Each path is a new rotation, seen through one point. The rows after it are directions, each followed by how far the rotation turns it, in degrees per step (0 if it stays put).
Each turn is a multiple of 5 degrees from 10 to 175, or 0.
Each row of a path follows its step; steps can be skipped.
path 1
step 0: [  8  -4   5 -13   3   3 -12  -3  -5  -2  -7  16   8   0  15 -18   0  12
  22   1  -5   8  -1   2 -10  -1  -4   0  -1  14  -7   6  13   3  -3  15
  -5  -4  -8   3   2   7   3  12  17  -5  -2   6  12   6  -8   1  -3]
step 1: [ -8  -9 -17  -2  -1  -7  -3  -8 -11 -10  -4  12   0 -15  -7 -14  -1   0
 -12   3  -1   3  -9   4 -13   1   8  -1  -8 -13   2 -17  -6  10   3  -3
 -18   0  -6   1   4   4 -16  -2   3  -5  -3  -3 -17  13 -10  -7  -9]
step 3: [ 10  27  -8   4  -5   1 -15  12  -6   0  13  12   1 -12   1  10  -4   6
   6   0 -11   6  -3   6  -6  -7  -6   2   6   0  -5  -1   2 -11   4  11
   1 -10 -19 -11  -3  -6  -1   6   1   7   0   8   1   9 -18  -3 -13]
step 4: [  7  -4   7 -11 -13  -3  -6   5   8  -2 -15   2  -3  -8  -8 -24  10  -2
   4  -6 -11   2   0   6  -6  -5   9  15   4  -2  -1  16  -7  -3   5  -7
  -9  -1   1 -14  -5   2 -10  -5   0 -13 -13   1 -14  -8  -8 -11  -8]
step 5: [ -3   1  -2  -2   7 -13  -5   1  -5  -9  -5  11  24   8  -1 -17  -7   9
   2   0   9   9 -13  -6 -20   6  11  -4   1   3  11  -3  -3   3  -1  12
   8  -5  -8   7  -7  -5  14   3 -12  -6 -14   2  10  -5  -3  -3  -6]
step 6: [  3  -4  -4   7   3  13  -9   7 -17 -10  10   5 -20   3  -8  -6  -6  -7
   4  13  10  -2   9   6 -19   1  -2   8  -1  -5  13  -5   6  -5   2   7
  -6  -4  -3  -9   7  11   3 -10  -3  -4  -1  11  -7  15 -13  -9  -5]
step 7: [ 15  -9   4  -4 -15  -2   3   3   7 -15  -9  -6  11  -6   5   3  -7  -1
   3  -6   2  -1  -7   5   3 -13  -4  -7   7   0  16   2  14  -8   0   3
 -24  -5  -3  -9   6  -6   0  13   8 -16  -4   5   2   0  -2  -1 -19]
step 8: [  5   5   0   8  12  -8 -12   4  -1  -7  -7  19   2 -12   7   2  -2   6
  -9  -8   1   9   1  11 -10  11   7  -2 -18   1  -7   5  -9   5   4  -7
   3  -5 -17 -12   2   8  -5  18   8  -5 -12   7  12   1  -6 -12   0]
step 9: [ -1  12  -4   2   0  -1 -10  -3   7  -1   3   2 -10  -7 -18 -21  11   3
   7  -1   2  -8  -8  15  -7  -6   0  -2   5  -8  14  -4 -12  10   2   0
 -11   4  14  -8 -12  -3  13   9  -8 -11 -10  -5  -5  19  -6  -5  -2]
step 11: [ 10   3  -3  -2  -1  -2  -5   6  -7 -13   1  26  -2  -1  -1  -6   1   1
  14  -1  -1  -3  -1  11 -11   1  -5   3   4  -2  -6  -1  14  -5   9 -10
   1  -9  -1 -13  13   1   1 -17  18   3 -24   4   2   4   3   6 -10]
step 12: [ 10 -17  -6  -2  -1  -7  -4   8  -6 -14 -13   0  -6  -6   5 -10  12   9
  -5   9  -2  -4 -14  14   1   2  15 -15  12  -3   5  -7  -8  -3  -7   3
 -12  -4   6  -2  -7  -2  -7   2 -13  -3  -6   8   8  -7  -2 -16 -13]
Directions:
[ 3 -3  0  4 -2 -3 -1  4  2 -3  3  1  6  1  4 -3  0 -1 -3  1  2  1  2 -3
  3  2 -2  3  0  4  0  2  2  0  1  2  2  0 -1  2 -2 -2  0  5 -1 -1 -2  0
  0  0  4  2  3] | 135
[ 1  2 -1 -3  3  2 -1  2  1 -3  5 -1 -4 -1  2 -2  5  2  0  3 -2  2  1 -2
  0  5  0  0  0  0 -2 -2  3  4  2  1 -3  3 -1 -4 -1  1  2  0 -3  1  0  2
  2  1 -2  6 -2] | 130
[-4 -1  1  1  0 -3  1 -1 -1  2  2  3 -2 -2 -1 -1  4  3 -2  3  1  0  2  2
 -3  4  2 -2  1 -4  6  0  0  1 -2 -1  3 -3 -3  0 -1 -2 -1  1 -4 -3  2 -3
  1  0  5  1  1] | 100
[-2  4  0  0 -2  0  4  1 -1 -1 -2 -1  0  2  3 -1  1  3 -3  0  2 -1  0 -4
  1 -3  1  2 -1  5 -1 -4  2  0  0 -3 -5 -1 -1 -4 -1  0  2 -2 -2 -6  2 -4
  3 -4  0 -2  2] | 135
path 2
step 0: [  1  14  -3 -12  12  -9  11   2  -3   0  -1  11   6   8  -3   8   2   9
   5   7  10   5  13 -12  -4 -13  -6   4   5 -18   8  -4   1   5  15  -6
   4  -7  -8  -3   0  -2  13 -12   8 -10   6   5  -8  -3  -5   3 -13]
step 2: [ -6  -2 -13  -7  11  -3  -5  -1   5   3  14   2  -3   9  12  -1  17   2
   2  -4  10  -9  -7  -1  -1  -5 -10   8  11  -7   3   5  10   7  -3  -7
  14  -9  10   9 -11  -1   3  -1   1 -21  13   6   2   4  13  -5   4]
step 3: [  2  -2   9 -20   7  -7   6  -9  -6   5   4   3  10   1   5  10  -6   1
  17   8   7   0  12   3   3 -10   1 -13  -2  -5   8   1   2   6   3  -1
   9  -2 -10   0   9  -1   7   0  -4 -20  -3   6 -23  -9  -4  -9   3]
step 4: [  2  -6 -10   0 -12 -17  15  -9  11   3  10  11  13   9   0  -7  14  -5
  -8   1   1   7  -4  -7   3   5   3  -7  10   1 -12  10   8  10   4  -3
  10   0 -13  -2  -4  14   8 -10  -9  -2   4   3  -9  -5   4   6  -3]
step 6: [ -3 -16   7  -1  13  -6  -3  -4   7  -6   6   2  15  -1  11   3   9 -12
   3  15   0   8   9  -2  -9 -18   4  -7  -2   2 -10   5  13  -1  -2   4
   8  -4  -7   8  14  -4   9   0   8 -17  -7   6  -8  -5  -1  -3  -2]
step 7: [  6   5 -15  -8  -3 -10  11  -6  -3   4   8  14  -1   1   9  -3  18   7
  -1   0   1   3   5   7  -3   0  -3   7  10   1   2   7   7   5   2 -21
  17  -6   3  13  -3  -1   9   0  -5 -12  10   2  -9   4  12  14  -4]
step 8: [  4   7   3 -25  -3  -9 -11  -4   1   0   9  -3   0   9   0   7   2   7
  12   4   8  -9  -4  -5  -6  -9  -4 -13   3 -12   3   7  -3   8   5   9
  -1 -12 -12 -11   7   1  12  -2  -6 -14   2  -4 -17  -3  -3  -1 -10]
step 9: [ -7  -9  -1  10   0 -13   9  -4  17  -6  10  20   9   9   5  -3   6  -2
  -1   9   5   8  -7  -8   6 -10  -6  -3   7  -1  -7   1  17  10  -4   4
   7   7 -10   0  -2   5  13 -12   6 -10   5   4  -3   0   2 -14  -2]
step 10: [  4  10  -7 -12  13  -3  -7 -14  -1   5   3  -1   9   3   3   7  -3   5
  -4 -10   2   5  14  -5   9 -10  -2   2  12  -9  -6  12   9   6   3  -8
   7  -2  14  11  -8   4   0  -1  -1 -12   9  19 -17   6   5   3  -5]
step 11: [ -2  -6  -5 -10   0  -9  -1   3  11  -3   7  -9   8  10  11   3   7 -18
  10   6   1  -4  10  -2 -14 -11   4  -8   2  -4  -5   5   2   4   6   5
  16 -13 -11   4   1   6   0   0  -8 -22  -7  -7  -8 -10  -6   4   3]
step 12: [ -1   2  -2  -3   7 -11  15  -6  -8  -5   7  12   2   5   1  -9  18  11
  11  12  16  10   5  -5   2   3 -10   1  -3   5  -4  -1   7  18   6 -13
  10   1 -11   5  -3   3   8  -9   0  -9  13   2   0   0   6   4  -7]
Directions:
[ 2  1  1  1 -1  1  1 -2  1  1 -1 -2  2  4  1 -3 -5 -1  0  0  2 -2  2  0
  5  3  0 -2  3 -2 -3 -2  2  2  0  0 -2  1 -1 -1 -4  4 -5  2 -5 -4 -1  2
 -1 -1  1 -5  5] | 55
[-2  2  1 -3  1  0 -1 -1  0  3 -3  2  1  0 -1  0 -6 -4  4 -1  2  0 -1  4
 -7  1  1 -6  3 -2 -3 -2  0 -2 -1  2  3  0 -3  1 -1 -2  2  1  3  2  2  2
  1  2  0  1  0] | 140
[ 2 -4  3 -1 -3 -1  2  7 -2  0  2  4  3  0 -1  0 -1 -1 -1 -5  0 -6  0  0
 -1  2 -2  3  0  4 -6  1  2  2  0  0  2  0 -1  2 -3 -1 -1 -1  4 -1 -2 -2
 -1 -1  0 -1 -2] | 145
[ 2  3  0  0 -1  1  0 -3  2  1 -1  0  1  2  1  0  1  4 -4  2 -4  3 -1  3
  1  7  3  0 -1  3 -4  2  2 -1  0 -1  6  2  3  0  2 -1 -1  1 -1  3  3  2
 -4  1  1  0 -4] | 125
[ 0 -2  3 -2 -1 -1 -5 -1  0 -3  1 -3  1  0  1  6 -3  0  0 -2 -1 -1  1 -2
  3  1  4 -3 -1  4  1 -3 -3 -4  3 -3 -3 -1 -4  0  0 -3  0  0 -1 -4  0  2
 -1 -1  0  0 -5] | 145
[ 0  3  1 -1 -2 -2  4  1  3  3  3  2  1  1 -6  0  0  5 -2 -4  2  1  0  2
  3  1  0 -4  1  3  3 -2  1  2 -2  3 -3 -3 -1 -3  3  4  3  1  3 -1  1  1
  1 -2 -4  1  0] | 80
path 3
step 1: [ -9   8  -2   0  -2 -15   5   7  -6  -1  12   7 -13   4 -13  -7  12   5
   8 -19   6  -8  11   0  -3   3  -5 -13   9  10   1  11   8   6  -2  -4
  -4  15   8  12   6 -18   8  16   0   7  15  -4   5   4   4   8   5]
step 2: [  3 -14  -9  -1  21   8  -2 -13  -3  15  10   6  -1  -8  -8 -20   2  -9
  -8  -8  13  12  12  -1   0  11  -4   3   2  -8   0   2  10   8   4   7
  -8   1   0   8 -15  12  -2  -1   6   8  -2  -5  -4  -8  -8  11  14]
step 3: [  9   8  -7  -4  -7   0   8  -2  -3   2  -2  -9   7 -13  -4 -16  -2 -12
   7  10  -4   6  17  17  20   5  -1   1   4  -5   3  -7   2  -1  -3  -2
   3   8   6   2   7 -13  16   4 -20  -5  -6   8 -11   9  -9 -10  13]
step 4: [  3  -3 -16   8   1  -3   1  -8 -11 -15   8   1  -5  -7  -6  -3  -9  16
   4  -8   1 -14  -3  15   7   8   5  13  25  17  -6  -6  -5  11   3  -7
   5  -5   4  -2   0   5  -8 -10  -9  -5  -3   8   0  -3  -2  18  -1]
step 5: [  4  -1 -16   6   1   3  -1   4  12   7   5  -8   5   5  -4 -17   0  11
 -17  20  -4  -7 -15 -17   6   3  10   1   5  -2 -10   2   4  -4 -11   9
  -4  -9   0   0   6   9  18  -6 -10 -10  -5 -18   2  -3   0   6   7]
step 6: [  3  -6  18  -4   5  -1  -7   1 -13  -4  -2 -14  16   1   9  -4   6   2
  -5  11 -13 -12 -17   2  11   3   1   7 -10   7  -2   4 -12  -5  -1 -12
   1   3   0   4 -16  -3   2  -4   3 -15  -7  15 -24  -2  -4  -1  -3]
step 7: [ 16   6 -11   7  -3  -4  -3  -3   9 -11   7  11  -5   6   9   4   1  15
   3  10  -8 -16   5 -14   3   3  -6 -14  -4   6   8  -6   0  10 -10  -8
  -3   1  -4 -10   7  -3 -11 -14   9  -2   0  -1 -12   1  11 -13 -22]
step 8: [  7  11  14  -3   2   4  -1   4  18   3   2  -9   2   2  11 -12   5  20
 -13 -13   4  -1  -3  -4  -1   0   4  -2 -22   2  -5  12  -3  -4  12   8
   7   4   0 -19  -1  17  -1   4   7   1  14  -1   9  -2  -7   6 -11]
step 9: [ -3  -4  16 -28 -10  10  -4   5  -3   6  11   9  -3  -4  10   6   7 -11
  -1   7  -9  10 -17  -1  13  11  -8   0  -3 -14   5  -1   0   0 -10  -3
  -1   4   7   2  10   9  -6  -2   7  13   6   8   8   2   4 -14  -9]
step 10: [ 13   5  18  -3  -6  -2   7  -4  -7   0  -4  -7   1   4   6   4  -5  -9
  16 -11  -2  -3  21  -2 -14  -7  -4   1  -8   6 -10  -3  -5  -2 -14   5
  11   8   6   1   9   1 -23 -10  -6  13  -8 -10  10   1  10   8  -7]
step 12: [ -6 -12  11 -12  -3  -6   2   6 -16   8  11  -3  -4 -10 -22   8  16  10
  19   0  -3  10   5   2   5 -10  -2  -2  -7  -2 -11   4  -3   0   7   6
  -4  -5   0  16 -10  -3  12  10  -6   3  -4 -12   9  -7  11  -8   6]
Directions:
[ 1 -2 -4  1 -3  0  0  1 -1 -4 -1  0 -3 -1  1  2  3 -4  0 -1  2 -4  4 -2
 -2 -2 -4  2  0  3 -1  3 -1  5 -3 -5  2 -2  2  2  2 -3 -1 -3 -2 -1  4  0
  1 -2  1  4 -5] | 120
[-3  3  4  2  3  0 -3  1 -4 -4  0  2 -2 -2 -1  0 -2 -3 -4 -3  3 -1 -1  5
  0  4  1  2  0  2  0  3  2 -4 -1 -4  1  1  2  0  0  4 -1  2  2 -5  0  0
 -1 -1  1  0 -1] | 155
path 4
step 1: [  7   7  -8   4   2  -3 -10  -5 -10  15  -8  -9  11  -7   0  -2   6   5
  13  -6  15  -1  15  -8  -1   7  -6   2  -1  -8  10 -11  -6  10  -2   7
  -4 -13 -20   7  13   4  -9   2 -26 -17   7   2  -4  -5  -5 -10  14]
step 3: [  7  -1   2  11  15   7   3  15 -23  -6 -13   0 -10   2  -7   2  -7  -3
 -23  11  -2  -3  -7 -11  -3  13   0   8   5   4  -6   9   0  14  -2  -6
  13 -15  -4   7  10  -2 -14  15  10  -3   8  -6   0  -4  -4  -8  15]
step 4: [  4   3  14  -5  15   4  -3   0   3  -9  10  -6   7   4  -4 -14  -3  -5
  -6   5  17 -10   1  -8  -4  15   2  23 -17 -10  -7  -9  13  20  -1   5
   2 -10  -1   2  11  -4 -14   6  -4   7   6  10   4   8 -16  -7   4]
step 5: [ -2  14  14   9   0  -9 -11   0  -5 -16 -10  12  -1   5  -2   4   6   9
  -6   7   8 -17  -1  -1   5  -8  -4  17 -17  -5  -3  -5  12   4  -6  -5
  -6  -8  12   9  15  14  11  -1 -12  10   6  -1  18   2  -7  15   4]
step 6: [ -5  13 -16   0   2 -11  -5  -5 -16   2 -10   2   8  -2   6  -7  -8   3
  -4  -1   9  -9   9   0  -5  -4   1  -5   3   4  14   1  -1   3  -4   6
   4 -22   8  18  12  12   1  17 -18   4  20  -1  13   8   9  -1  14]
step 7: [  7   1  -8   1  -4  10  -2  -8 -10   0   2   2  -2 -18   3  -2   4   3
   8 -14   8 -11  10  11   2   8  -4  -2 -11 -12  11  -6 -10  21   7   9
 -11 -12   8   4  17  -6   0  -3  -5  -2   7   1  14  -5   0 -30   6]
step 8: [  9   3   7   9  -3  -3 -11   6 -16   4 -18   0 -18  -5   3  24  10  -1
  -5   4  -6   1   4   4   3   6  -8   1  -8  -4 -10  11  -3  16   9  -7
  -9 -18  -8  10  16  -3 -12  -3  -5 -11   0   3   3 -16  -3  -6   9]
step 9: [  6  14   3  -3   3  -1   6   2 -17   4  -8  -5   4   7   0  -9   8  -3
  -7   5  11  -9   5   1 -10  15 -12   7  -1   0  -5  -8   7   7   3   1
   7 -12 -26  20   9  -1 -27  15   2  -7 -10   0  -6   5  -7  -4   0]
step 10: [  7   4  14   7  -1   8  12   3 -11 -18 -17   8   6  -5 -11 -11  -7   4
  -7   8  12 -25   2  -6   2   5  -6  20 -12  -9  -7 -12   8  -3   0  -3
   2   6  -3   2  18  -2   7   3   4  -2   1  -8   0   0 -15 -15   2]
step 11: [  1 -10  17   1   0  -6  -4   0  -3  -1 -24   5   0   1  -2  -3  -9  -6
  -8  19   3  -4   1  -4   4  -1   6  10   1   0 -16   3   6   4 -14  -1
   7 -24  12   7   9   5   0   7 -13   8  26  -1   9   9  -6  -6  14]
step 12: [  4   4   6   5   0  -5   0  -6  -2   3   9   9   8   4   8 -18  12   4
  -2  -8  12   4   4   8  -8   4  -2  10  -1   1   5 -20   3  20  -6  -2
  -3 -22  14  12   3   3 -10   9 -10  21  13  -2  18  -3  -3 -10   9]
Directions:
[-1  2  4  1  3 -2 -2  0 -1 -2 -3  2  0 -1  2  2 -6 -3 -3 -1 -3  0  1  1
 -1  2  0  1  3 -4  1 -3  5 -2 -1  1  0  6 -2  0  2 -2  0  2  0  3 -4  4
  1  5 -2  1 -2] | 65
[-1 -6  5  2  1  1  4  1  0  2 -5 -1  2 -5  1 -1  3  2  0 -1  3  3 -2 -2
  2  0 -1  1  3 -3 -3 -2  2 -2 -3  0 -1  0 -6  2 -2 -2  0  1  0  0  1 -3
 -5 -1  1 -1  1] | 45
[ 0 -4  0  1 -2 -1  0 -1  3  1  1  5 -4 -3 -2  0 -4 -4  1  1  0  4 -4 -1
  1  3  0  0 -1 -4  0  4 -1  5 -2  0 -1 -2  2 -2  3 -1 -3  0  0  1  4  1
 -3  1 -2 -3 -4] | 95
[-4  4  2 -1 -3 -1 -1  0  2 -3  1  4  1  5  0  2  3  1  2 -2  3  3 -1 -4
  1 -4 -2  0 -3  0  0 -1  4  4  3  0  1  1 -1  1  0  1 -3  3 -2 -3 -3  2
 -6  0 -1  1  1] | 85
path 5
step 0: [  4  15   5  14  17  16  -6  13  13  -3  -6   4   6  -2  -6 -10  -7   7
  -2   3  11  12   5 -14  -8  -4   7 -20   1  15   4  -2  -7   9  14   9
  -6 -10   5  -2  -9  11   7   2  -7   4   2   1  -2  -3   2   5   5]
step 1: [  9   1   2 -14  -7 -12   5 -12   0   7  -8  -6  11  22  -1   1  -9  10
  -2   6  -6  -6   9 -16   6   1   4   5   0  -5  -3   4  17  -8   1  -3
  -8  10  -3  -4  -4   8 -10 -11 -18  -2   5  -5   5  -4  18  14   4]
step 2: [  0   1  -1 -10   0   8 -16   5  -4   4  -3   0  -2  -7   9 -21   5   8
  -4  -3   9   0  -3   6  -1   9  -1  15  13  -7 -17   9  13   1   9 -10
   7  -6 -24  -2   1  -4   5  -3  17  -6  -4   4  -7  17  -2   1  -2]
step 3: [  4 -11 -11   4   0   3  -2  -8   2  12 -12   3 -25   1 -10  -8  13  -1
  -6  -1  -2  -8  12  19  14   1  -5  -4  -4  -5   6 -10   0   4   4   8
 -12  -3  11   2  -8  -3   5  13 -11   6 -11   8 -11  -1  -8  -1  12]
step 4: [-10   5 -12  -8  12   3   3  13 -11  -9   6   3  11  -4  11   4   3  -2
  -9 -11  10 -13  -6 -17   1   9  -3  -8  -6  -9   3  -5  -4 -14   1  -4
  -4  13   8   3 -11 -14  -5  10  -3   2  20   0   1 -11   1  -8  10]
step 6: [ -3   6  -5  -7  -4 -12  -4   9  12  11  -4   6  14   1  -6  -8  -9   5
 -11  -1   8   2  15  -6  -6  15   5  -7 -11  21  10   2   6  10  12  14
   8  -4  -6  -4  -5  19   8  -8  -3   2  -7  -8   0   1 -10  -4   4]
step 8: [  3  -5  14  -9  -3  -2  -1   7  -7  -9   1  17 -15  -4  -6  -1  -2  -5
  -5  -5  12   1 -10   5   3  10   0  14   0 -11 -12 -10  13  -5   6  -9
   5  -8 -10   5   9 -15  14   7  11  13 -11  -5  -9   1  -1   6  15]
step 9: [ -5   4  -5   5  -7   7   7 -11  -1  19  -1  -6  -5  -4  -3  -1   3  -4
  -4  -6  -6 -10   2   4   1   9   8  -7   5 -11   8  -4   3  11   0  15
  -9  11  25  13   7  -9  15   8   2   3  11   7   4   7 -18 -12   0]
step 10: [-13   6 -15   5  11   4  15   7  -6 -11 -13  18  19   1   5  18  -1  -5
  -9   1  10   5   9   2   1  -6 -10 -15   1  -2  11   7  -3  -7   1  -8
   2  -6  -4   9  -5  -2   2   6   8  -5  13  -2   9 -12   3   5  -5]
step 11: [ 21 -10  -1   1 -10  -7  -5   3  -2  11   2   0  14  -4  -2  -1 -15  10
  11  -9  -3   8  10  -2 -12 -14  -3   4  -2  -1  -4   4  -1   0  -5   9
   5  11  -6 -12  21   3   0   9   3  12  -6 -14  10 -12  10  -7   4]
step 12: [  3  11  14  -1  -4   6 -13   5   7   1  -5   1   1  19  -4   2  -6   8
   2  -3  13 -12   2   0   4  19   9  -5  -6  16  10  -2  -8  10  -3   2
  12  -5  -9  -1  -1  11   1   2   8   4  -7   9  12  24  -2  -1  -2]
Directions:
[-3 -3  0 -1 -1  0  4  1  1  3  2  0  4 -2  4 -3 -2 -3  1  0  2  0 -2  2
  1 -2  2  3 -2  1 -4  2 -1  0 -3 -5 -4 -1 -3 -1  5 -4  0  0  3  0 -1  1
 -1 -2  6  2  2] | 120
[ 2  0 -1  0  6  0 -1  0  0 -4 -1  5 -3 -3  4  1 -1  1  4  3 -2  0  0  3
 -4 -1  0  1  2 -1 -4  1  4 -2  1  2 -2 -6 -3  2  1  0  0  0  2 -1  0  0
  0 -3  2 -5 -2] | 130
[ 6 -2 -2  0  2 -3  1  1  1  6  3  3 -3 -2 -3  4  0 -1 -1 -2 -2  1  1 -1
  3 -2  5 -3  0  3 -1  1  1 -4 -1  2  2 -2 -3  0  1 -3  2 -2 -4  2  2 -2
 -4 -1 -1  2  2] | 140
[-6 -4 -2 -2  1  2 -2 -5  4 -1  1  2 -5 -1  1  0 -1  2 -4 -2  1  0 -2  3
  1  1 -2  1  0 -2 -4 -1  1 -3 -4 -2 -1  1  2 -2 -2 -2  5  2 -2  3  3  0
  0  2 -2  1 -4] | 65
